Each scene shows the same named points in several views, each turned, perhaps mirrored, and shifted as a whole.
A view may leave some points out. In some views, one point has been moved. Which views, in the order they come, and which point in each? Write no view if no view has one.

Scene 1 (6 views)
view 1:
  fovit [ -4  15   8 -11  -7 -18  47 -13   6  -5 -18 -20]
  lezil [  1  13  16 -13   3 -12  39  -7   7  -8 -15 -11]
  suve [  1  11  11 -15  -5 -13  38 -11   4 -11 -13 -15]
  Sabel [  9   4  22 -29  20  -3  28  11  15  -8  -9   0]
  bota [  8   5  34 -27  37   0  26  18  21  -4 -14   9]
  turap [ 12   2  22 -31  16  -1  22   8  11 -13  -5   0]
  buku [  8   9  34 -21  34   0  25  11  16  -7 -16   9]
  Gero [  6   7  31 -25  33  -2  29  16  20  -3 -16   6]
  kenup [  5  13  33 -12  25  -3  27   0   9 -11 -17   6]
  zume [  3   9  26 -23  27  -7  36  13  20   0 -18  -1]
  veka [  9   4  24 -28  21  -2  26  10  14  -9  -9   1]
view 2:
  Sabel [ -2  10  -9   3   0  27  10 -14   5  -6  13   1]
  veka [ -4  10  -9   1   1  27  10 -13   7  -6  14   3]
  nud [  1  23  -4   7  -9  34  -9 -20  -3   5  31   1]
  buku [ -9   6  -9   3   2  22  16  -5  11 -11  11   0]
  kenup [-15  13  -5   3  -3  23   1  -2  14  -4  29   3]
  fovit [  4  29  -6   3 -11  41 -21 -33  -8  13  39   7]
  Gero [ -7  10  -6  11  -2  21  13  -2   7 -10  14  -4]
  vob [ -4   3 -12  -3   6  25  19 -13  10 -10   5   3]
  suve [  0  24  -7  -4  -6  40 -14 -31  -2  10  34  10]
  zume [-2 15 -5 14 -7 24  7 -6  1 -6 19 -6]
  lezil [ -3  23  -6   1  -8  36 -11 -23   0   6  34   7]
  bota [ -9   7  -6  11   0  18  17   2  10 -13  12  -5]
  turap [ -4   8 -11  -5   3  28  11 -18   9  -5  12   6]
view 3:
  Gero [-22  31   2   4  35  15 -24  20   8 -30  17  -9]
  zume [-24  28   4   6  42  11 -21  21   5 -24  22  -1]
  bota [-19  31   2   3  33  18 -29  21  10 -30  16 -15]
  buku [-19  32  -3   3  29  14 -24  18   8 -31  20 -10]
  suve [-35  30  -3   4  41  -2  -2  17  -5 -42  36  35]
  Sabel [-27  33   4   2  39  14 -22  21   4 -43  20   2]
  turap [-28  34   2   0  36  15 -21  20   2 -53  20   4]
  fovit [-35  27  -3   7  46  -5   1  18  -6 -32  40  41]
  vob [-26  35   5  -1  36  20 -28  22   4 -53  14  -7]
  kenup [-19  32  -9   4  23   7 -17  15   7 -32  27   1]
  lezil [-30  30  -4   6  39   0  -6  18  -2 -35  34  27]
view 4:
  kenup [-15 -62  -1  -6  66  28  25  13 -86  12 -16  30]
  zume [-18 -57  11  -8  66  27  34   6 -71  24 -22  30]
  nud [-25 -65  14  -5  79  29  31   8 -62   8 -10  42]
  turap [-10 -51   4   1  59  33  42   0 -74   2 -19  26]
  Sabel [-13 -52   7  -3  61  31  41   1 -72  10 -21  27]
  suve [-24 -66  11   2  81  34  34   6 -59 -10  -3  46]
  buku [-13 -56   2  -7  59  26  31   8 -85  22 -24  23]
  Gero [-13 -54   6  -8  58  26  35   6 -79  25 -25  24]
  vob [ -6 -46   3  -1  52  33  45  -3 -77   8 -24  20]
view 5:
  kenup [-41  32  -7  16  14   8  21 -17 -19  46  -7 -22]
  vob [-25  16 -18   8  17  -2  -2 -20 -27  43  -5 -26]
  fovit [-62  31 -20  31  24  23  18 -12  -9  66  29 -39]
  veka [-34  22 -15  12  18   2   4 -19 -23  47  -1 -27]
  Gero [-35  28  -4  10  13  -1   2 -22 -20  50 -12 -22]
  Sabel [-35  21 -15  14  18   2   1 -20 -22  50   0 -28]
  lezil [-53  29 -17  25  20  16  17 -14 -13  58  17 -34]
  buku [-34  30  -5  10  13   0   9 -21 -21  46 -13 -21]
  bota [-31  28  -3   9  12  -5   0 -23 -21  47 -16 -20]
  turap [-31  17 -21  13  18   3   4 -19 -25  45   2 -29]
  nud [-54  31 -12  24  20  13  12 -16 -11  62  12 -32]
  zume [-42  31  -4  15  15   2   0 -21 -15  57  -5 -25]
view 6:
  buku [ -9  23  -5 -67 -15 -43  53  -1 -68  11 -23  33]
  suve [ 22   7  19 -65 -16 -17  38  21 -63   2 -21  12]
  veka [  2  17  -3 -74  -9 -40  51  11 -64   9 -18  30]
  Sabel [  4  15  -3 -75 -11 -40  52  11 -61  10 -16  27]
  Gero [ -7  20  -5 -71 -15 -45  54  -2 -62  12 -18  30]
  kenup [ -4  22   2 -60 -15 -33  48   5 -73   8 -28  31]
  turap [  6  15  -4 -76  -5 -38  51  18 -64   9 -17  31]
  vob [  1  17 -11 -81  -4 -46  54  14 -63  11 -15  36]
  zume [ -2  17   2 -69 -20 -40  51  -4 -59  11 -16  21]
  fovit [ 24   6  25 -61 -23 -13  36  16 -60   2 -20   3]
  bota [-11  22  -8 -72 -14 -49  55  -3 -64  12 -19  33]
  lezil [ 15  10  16 -62 -18 -20  40  13 -64   4 -21  14]
Moved in: view 2
  moved in view 2: buku
